In the data rows, the value 128 means zero.
Two rows play each game, the first against the second. How much does the first row win by? 15 is about a draw, 30 a big win and 0 a big loss. Wins can go round in a circle: one row can beat a second, the second a third and the third the first. Each row has two weighted sums of its numbers, A and B, taken from their middle values. A row wins by its A times the other's B, less its B times the other's A.
[122 164 122 141 147 129 160 106 104 143 138 104 104 127 105 107]
[122 184 110 155 156 113 159  80  94 149 160 102 102 126  97 126] >> 12
[138 108 153 133 112 145 138 163 146 143  81 166 116 116 119 105]
[125  91 149  90 111 113  82 163 142  83 154 130 184 161 175 166] >> 11
[121 100 154  95 125 113  78 143 131  80 158 129 184 165 180 183]
[151  81 133  72 133  78  58 164 131  67 166 140 221 140 207 200] >> 28
[198  98  96 144 122  83 163 126 132 163  84 180 144  62 124 136]
[208 122  86 167  98  77 164 129 138 171  80 180 121  49 107 121] >> 13
[124 149 127 139 133 123 152  90 102 146 124 111 106 120 109 101]
[108 146 140 129 143 146 163  84 100 126 130 112  97 130 113 106] >> 18
[111 168  79 144 166 106 193  46  54 139 134 107  99 124  91 135]
[117 129 139 142 109 163 111 166 170 140  96 147 122 129 122  82] >> 20
[195 109  98 168 103 105 157 136 157 175  74 193 109  77 104 110]
[123 160 131 145 117 142 156 104 120 158 112 128 100 127 110 106] >> 10
[103 103 161  98 118 163 102 147 127 100 151 115 143 176 158 135]
[137 197  79 164 158 102 176  61  92 152 160 103  89 116  91 136] >> 17
[ 91 152 118 134 163 131 171  73  90 143 132  99  85 121 109 120]
[ 98 116 173 109 144 168 126 126 106 132 125 115 102 146 117 111] >> 17
[ 89 117 144 107 168 152 118 115  97 101 136 110 101 142 136 124]
[111 128 124 149 103 150 108 173 165 146 104 154 124 112 118 103] >> 28
[105 105 164 103 123 152  90 150 124 100 147 126 154 160 159 139]
[ 94 129 146 119 144 161 146 118 110 125 129 100 106 141 114 103] >> 10
[107 154 157 112 136 169 137 125 121 120 133 105 114 136 113 124]
[ 96 103 173  97 136 153 104 126 131 108 137 110 136 158 155 126] >> 14
[112 128 141 121 142 146 136 117 101 122 156 102 128 150 126 134]
[104 115 147  97 171 128 114  93  91 105 159  91 126 158 146 135] >> 15
[102 109 156  96 168 138 112 111 102 100 153  95 118 155 148 135]
[178 111 115 145 116 104 149 133 144 161  81 169 125  72 106 113] >> 6
[115 110 130 136  94 147 115 176 172 140 112 143 138 137 127 106]
[116  96 150  88 126 119  79 145 126  82 152 116 170 163 178 159] >> 15
[207  78 116 144 126 103 155 150 132 141  78 191 140  67 139 151]
[149 102 125 142 105 142 110 164 168 127 115 161 180 106 141 139] >> 5
[135  98 138 129  88 159 123 168 171 134 100 172 139 108 126 115]
[103  99 164 112 140 147 109 110 119 109 147 113 125 160 143 122] >> 16
[118 115 139 140 107 148 113 172 169 136 108 157 141 117 126 103]
[109 151 130 132 130 150 157 101 102 137 129 112 106 127 115 107] >> 15
[ 89 115 177 103 135 161 119 134 121 110 129 122 115 157 136 107]
[116 108 151  80 163 141 106  64  97  91 171  93 140 172 149 160] >> 14
[107 121 155 108 152 149 126 124  97 128 141  99 117 147 122 119]
[ 94 129 148 121 150 153 158 101  88 127 129 119  98 127 120 103] >> 15
[107 138 153 121 140 174 135 142 124 138 116 128 118 131 113 109]
[105 127 167 128 135 170 131 137 131 128 117 119 120 136 117 110] >> 16
[114 140 143 138 114 157 131 134 133 143 104 141 116 121 108  99]
[100 108 175  98 123 152  97 153 135 109 146 131 145 156 157 138] >> 17
[ 97 130 154 106 145 173 142 116 111 127 127 117 120 134 127 117]
[ 93 138 127 120 163 141 173  70  76 129 128 104 110 135 114 118] >> 12
[ 97 104 153 102 163 146 109 116 103  94 144  95 127 157 141 135]
[116  97 124  87 193 111  95  62  68  60 187  64 138 170 168 179] >> 19
[119  96 139  85 151 109  84 135 129  90 157 113 177 155 178 182]
[145 188  88 147 165 108 151 110  92 141 144  88 117 103  99 141] >> 20
[ 82 136 142 123 168 162 146 101  85 124 140 112 109 141 123 122]
[112 122 153 120 127 169 101 181 151 114 125 126 149 138 147 121] >> 14
[112 112 157  82 134 135  95 152 133  97 145 121 155 165 160 169]
[125  88 128  68 150  77  69 143 119  73 162 111 204 146 200 187] >> 10
[125 169 113 127 166 122 134 130 111 120 154  93 144 125 123 158]
[169  94 153 136 117 124 150 159 143 146  82 192 124  90 113 130] >> 14
[132  86 145  87 127 122  82 163 137  87 147 132 184 151 171 166]
[141 105 144  91 137  87  83 144 132  91 168 125 192 161 177 207] >> 9
[136 100 129  78 164  94  86 105 109  72 170  99 176 164 173 201]
[154  96 120  80 184  88  95  71 112  90 189  79 180 171 166 227] >> 11
[157  84 158 110 128 140 132 151 136 141  90 175 133  90 137 136]
[177 103  97 151  83 102 122 163 169 147  88 194 150  66 113 118] >> 15
[121 177 127 134 124 142 140 119 128 138 133 117 109 121  99 121]
[ 90 141 165 107 132 174 150 126 105 130 105 125 109 139 114  97] >> 11
[101 111 182 112 109 166 106 171 146 116 120 125 134 163 141 115]
[ 97 150 147 110 150 157 137 121 101 127 160  98 116 145 115 122] >> 14
[116 168 101 147 158 111 170  78  89 143 132 116  92 123  96 113]
[ 86 105 168  93 140 139 106 162 127 105 145 117 133 161 158 107] >> 14
[170 100 129 147 110 124 129 158 152 157  70 198 129  82 120 124]
[ 96 132 154 128 125 156 138 110 114 130 137 121 102 137 126  98] >> 12
[144 138 105 170 103 132 128 155 184 149 100 152 121 102  99  96]
[129 155 119 147 122 124 154  93 124 150 108 130 100 109  99 101] >> 13
[104  94 159 105 111 140  85 154 143  86 148 131 161 173 160 144]
[120 170 117 135 138 134 142 127 117 131 131 108 117 124 103 115] >> 8
[100 124 156 145 113 172 119 171 169 139 103 140 126 139 129  92]
[201  97 111 158  89 107 158 148 158 171  78 201 114  62 104 106] >> 17
[104 136 132 133 135 130 153 114  88 116 132 114  97 133 126 114]
[132 184 117 144 134 134 151 124 132 141 142 123 102 127 102 103] >> 11
[201 119  82 173  88  98 153 153 158 177  71 193 106  64  99 109]
[107 160 126 149 125 131 143 126 136 146 111 137  91 143  98 106] >> 18
[131 191 114 147 134 130 152 105 117 153 149 100 106 128 104 109]
[ 99 137 171 109 135 179 126 134 134 136 113 112 103 147 107  92] >> 16
[108  99 165  90 114 129  78 162 140  87 159 127 175 174 187 161]
[114 130 127 142 105 160 121 159 163 146  99 144 117 120 115 105] >> 7
[ 98 105 179  94 123 159  94 154 132  96 147 124 147 168 160 157]
[149  84 122  67 130  73  68 135 120  63 171 124 230 152 202 210] >> 27
[133 154 101 119 164 119 135 107  97 136 157  96 139 122 120 161]
[ 86 142 102 112 173 130 187  60  47 121 159  88 117 132 125 138] >> 15
[217 126  77 181 119  67 173 134 143 179  66 177 106  47 106 123]
[104 126 153 125 105 179 127 154 153 145 113 130 114 140 110  96] >> 20
[124 128 132 142  90 159 129 163 169 151 103 157 121 114 114  96]
[130 171 114 144 121 120 168 100 108 147 110 119  99 125  92 113] >> 15
[117 145 127 143 104 167 133 140 161 146 100 133 115 127 100  84]
[110 178 116 152 122 130 174  86 116 164 105 119 104 103 102 117] >> 10
[174 113 118 158  94 117 157 140 146 159  70 174 101  80 118 112]
[ 87 111 168 107 121 161 118 137 126 118 145 115 116 174 141 110] >> 14
[100 134 161 114 151 156 130  84  84 117 158  88 116 162 131 120]
[122 105 128  88 172 113 106  56  82  64 204  66 142 186 160 196] >> 9
[114 112 151 117 128 161 118 173 150 133 115 127 126 146 130 112]
[138 151  95 160 111 125 138 134 152 158 103 132 133 106  92 114] >> 13
[133 122 128 148  90 152 110 167 182 145 100 161 136 111 115 102]
[134 156 105 166  90 127 135 141 165 148 105 140 113 110 109  85] >> 16
[116 162 144 123 118 170 134 149 139 133 128 117 124 145 116 106]
[ 91 101 176  93 132 160 105 137 132  96 145 108 128 169 149 112] >> 17
[ 94 139 151 122 142 161 142 108  99 138 117 114 101 122 103  97]
[104 171 140 127 142 156 139 134 111 131 138 121 105 133 107 114] >> 18
[152  96 147 131  95 152 123 154 157 149  89 169 105 104 122 105]
[102 144 149 132 124 173 127 135 140 136 127 116 102 154 115  95] >> 19
[107 154 137 124 158 160 131 123 100 125 167  92 117 154 127 137]
[ 94 137 160 117 161 168 154 113  95 129 122 103  99 130 111 108] >> 9
[111 130 139 131 115 179 109 173 172 139 121 137 140 138 120  96]
[113 111 135 123  94 166 112 186 160 129 111 165 134 117 129  98] >> 14
[178 143  68 180  70 107 136 146 175 162  86 168 131  86 100  93]
[159 127  95 169  42 122 128 158 183 159  82 187 135  84 108  93] >> 18
[125 149 126 155  84 156 124 148 169 153 100 153 115 118 103  86]
[168 181  72 185  84  87 172  80 136 174 101 142  94  97  83 118] >> 22
[197 112  74 184  74  87 163 141 159 174  73 200 109  59 102 107]
[113 150 134 145 100 144 139 116 150 144 114 134  98 130 102  94] >> 14
[229 148  32 219  62  48 170 117 172 192  78 181  95  46  89 111]
[111 144 141 148 104 144 137 123 149 149 104 132 101 128 102 101] >> 13
[ 93 116 169 119 104 145 113 146 153 117 153 117 136 171 155 117]
[122  83 145  82 125 109  65 144 132  67 180 116 190 159 196 180] >> 13
[124 153 114 148 125 143 138 147 148 145 100 141 128 115 113 100]
[100 135 144 138 140 153 154 125 124 139 119 124 105 136 113 107] >> 14
[187 184  29 207  75  50 163 112 159 185  88 144 102  73  79  99]
[216 190  11 219  26  29 140 114 198 208  89 181 118  43  62 104] >> 16
[211 203   4 246  43  12 159 104 185 214  88 151  97  59  59  99]
[238 214   0 255  10   0 153 100 209 223  70 176  97  41  50  99] >> 15
[ 94 125 150 144  82 159 128 146 169 140 114 140  98 144 114  73]
[134 174 102 175 108 106 164 102 130 153 126 132  78 112  90 114] >> 17
[ 81 119 178 116 122 170 120 151 116 116 124 118 102 158 140 100]
[102 141 157 125 128 156 127 139 131 129 132 123  92 152 117 100] >> 8
[107 173 131 134 161 129 153 106  92 135 156 104  88 134 103 116]
[ 89 115 172 101 151 153 104 119 114 100 155 111 109 164 149 119] >> 18
[129 108 170 130 117 142 136 165 139 141  97 152 121 123 127 114]
[112 125 148 134 125 156 139 148 166 146 100 145 111 140 112  95] >> 20
[169  82 129 148  96 133 149 151 153 151  90 194 121  88 117 122]
[126 144 119 158  93 136 131 148 169 150 101 149 113 115 106  91] >> 15
[133 131 107 157  73 142 124 157 181 141  91 169 131  99 107  95]
[132 182 108 155  99 137 139 123 141 159 134 123 115 129  99 109] >> 19
[111 141 156 125 118 174 138 125 131 134 134 118 115 139 105 108]
[105 126 147 109 160 161 129  97  85 119 143  87  99 145 134 111] >> 17
[ 94 107 184 105 142 168 107 143 117 121 138 112 115 159 139 101]
[ 94 117 153  90 172 144 124 107  90 112 146 100 112 157 131 125] >> 11
[128 180 106 142 156 124 144 120 100 132 158 104 118 141  94 137]
[ 99 139 141 127 150 156 146 105 104 129 124 122  92 132 114 100] >> 15
[109 155 111 149 141 123 166  76  80 153 117 101  87 102 101 113]
[108 169 118 133 155 133 177  81  95 151 145 107  93 124  97 112] >> 22
[ 91 151 120 135 168 138 173  78  61 137 124 110  93 121 109 123]
[201 147  88 172 104  94 165 120 140 181  84 156 100  79  90 110] >> 17
[111 160 132 137 135 154 129 143 144 137 127 110 102 151 115 115]
[123 115 151 135 122 150 127 141 161 136 102 153  93 137 113  95] >> 9
[183  92 125 164  87 123 152 147 159 166  79 196 119  77 116 127]
[113 139 134 143 115 145 149  99 113 141 119 123 104 135 110 103] >> 10
[107 125 143 153  93 168 124 155 173 135 105 138 113 137 121  97]
[111 140 136 144 129 153 144 121 124 147 113 123  94 129 105 102] >> 12
[117 154 132 127 139 143 150 102 101 137 141 120  97 127 108 102]
[125 192  75 161 169 105 185  51  60 159 169 102  88 119  91 136] >> 15
[231 131  61 196  97  65 170 128 154 187  69 186  96  50 104 109]
[ 87 111 162 116 130 151 111 143 129  97 137 112 110 155 145  94] >> 16
[107 139 143 133 102 161 127 145 171 147 106 135 105 131 117  86]
[119 140 131 141 115 159 134 131 145 141 104 136 100 128 108  95] >> 15
[128 137 138 142 106 135 146 127 152 147  92 141 105 124 102  89]
[139 160  92 168 124 106 181  75 111 155 107 117  79 106 104 118] >> 13
[ 95 126 175 128 122 182 129 148 146 120 114 118 110 144 116  98]
[111 154 148 126 136 155 145 106 116 137 135 122 108 130 104 119] >> 12
[131 143 111 158  91 150 116 149 174 152  99 151 123 118 109  93]
[135 147  93 172  77 132 132 141 176 160 104 154 115  96  91  91] >> 16
[103 101 171  90 108 138  85 170 150  91 153 124 172 163 159 140]
[108 109 149  84 131 117  85 143 127  87 159 121 170 166 169 157] >> 15
[103 100 161  99 143 140 113 124 117  98 140 110 131 151 136 133]
[224  92  93 165 114  81 166 157 148 167  60 216 123  42 121 142] >> 5
[111  93 153 116 112 119  93 155 146 104 136 132 169 147 164 134]
[148  93 135  85 118  80  65 145 130  66 170 136 209 152 203 193] >> 17
[108 103 152  96 157 135 115 101 111  97 150  96 141 162 150 147]
[126  97 143  86 161 110  90  82 113  81 174  86 159 173 160 197] >> 14
[114 120  96  91 217  89 132  16  52  72 208  50 142 171 146 220]
[126 150  84 105 225  63 119  12  62  77 239  31 154 174 152 255] >> 12
[124  95 133  80 174  94  87 137 123  89 162  94 188 150 183 173]
[135  86 101  64 171  67  64 119 111  54 192  93 206 157 198 205] >> 20
[125 166  79 133 183 100 158  86  76 121 181  83 132 124 107 176]
[ 93 177  92 120 194 105 182  74  52 139 149  86 119 121 107 126] >> 11
[108 178  82 137 187 105 188  58  58 142 164  93 119 121 106 155]
[ 90 184  50 146 202  80 221  21  30 137 154  68 101 108  99 161] >> 19
[108 131 161 107 150 166 119 139 136 125 136 108 121 146 134 135]
[128 162 133 143 143 148 147 123 131 140 104 122  98 110 105 104] >> 16
[135 104 160 120 106 156 149 151 136 137  89 152 110 122 127 102]
[113 102 159  93 111 131  76 151 130  93 162 119 186 161 175 176] >> 4
[199 109 105 160  97 108 141 140 150 166  80 192 131  55 114 125]
[182 116 107 171  99 105 169 133 146 162  72 175 116  78 112 114] >> 15
[112 128 139 128 135 146 136 114 108 121 133 107 111 151 125 116]
[104 127 151 111 158 150 129  98  79 109 152 101 112 162 132 138] >> 16
[149 203  87 177 132  97 157  99 112 151 130 105 103 108  87 122]
[191 124  98 158  85 114 143 140 146 169  72 180 113  66  98 103] >> 13
[ 89 120 165 116 129 157 123 139 116 128 125 116 111 163 132 109]
[ 87 107 165 110 148 152 112 117 122  99 150 106 123 165 148 112] >> 13
[111 102 148  82 166 129 105  86  92  81 174  85 120 179 155 155]
[173 130 114 151 128 102 159 129 136 169  90 153 105  79 111 107] >> 2
[ 95 101 147 126 123 166 109 186 159 122 122 127 144 134 139 108]
[ 93 108 171 113 131 161 123 145 119 125 126 105 113 158 150 106] >> 17
[117 101 136  93 148 112  84 104 113  80 164 108 161 151 172 159]
[132  94 109  70 165  69  70 114 105  58 194 100 195 171 194 209] >> 17
[137  80  95  65 191  60  75  64  95  54 214  74 192 183 179 236]
[100 125 108 109 198  98 154  89  52 113 152  92 121 131 124 148] >> 16
[109  97 145  93 166 110  86 114 110  98 156  98 148 155 167 154]
[ 93 139 125 113 170 128 144 107  79 120 136 107 110 135 125 118] >> 18
[151 124 111 139 113 130 140 151 149 159  92 165 128  97 113 115]
[174  92 142 145  94 121 146 161 159 153  94 204 124  94 129 130] >> 8
[128 180 107 154 120 126 148 126 138 152 132 120 110 125  99 114]
[117 153 150 136 121 160 133 126 131 140 142 115 106 137 107  99] >> 14
[ 86 142 115 128 174 152 169  71  57 127 121 102  96 133 114 119]
[121 133 133 143 108 162 119 163 166 147 101 140 110 125 118  88] >> 18
[112 123 140 134 100 164 110 176 170 131 124 146 145 136 137 104]
[144 129 118 153  85 148 130 146 174 153  93 155 119  99 110  92] >> 13
[180 185  53 199  64  75 143 125 170 190 102 150 110  73  75  88]
[208 186  33 211  47  56 148 120 182 201  95 171 113  53  64  91] >> 18
[227 185   0 243  23  17 156 103 205 215  86 174 106  40  61 101]
[203 207   0 254  20   8 166  91 196 216  81 156  99  48  66  94] >> 13
[104 130 173 127 110 164 134 124 140 130 130 117  99 167 120 114]
[142 189  96 169 105 119 144 117 147 156 143 126 106 124  95 104] >> 16
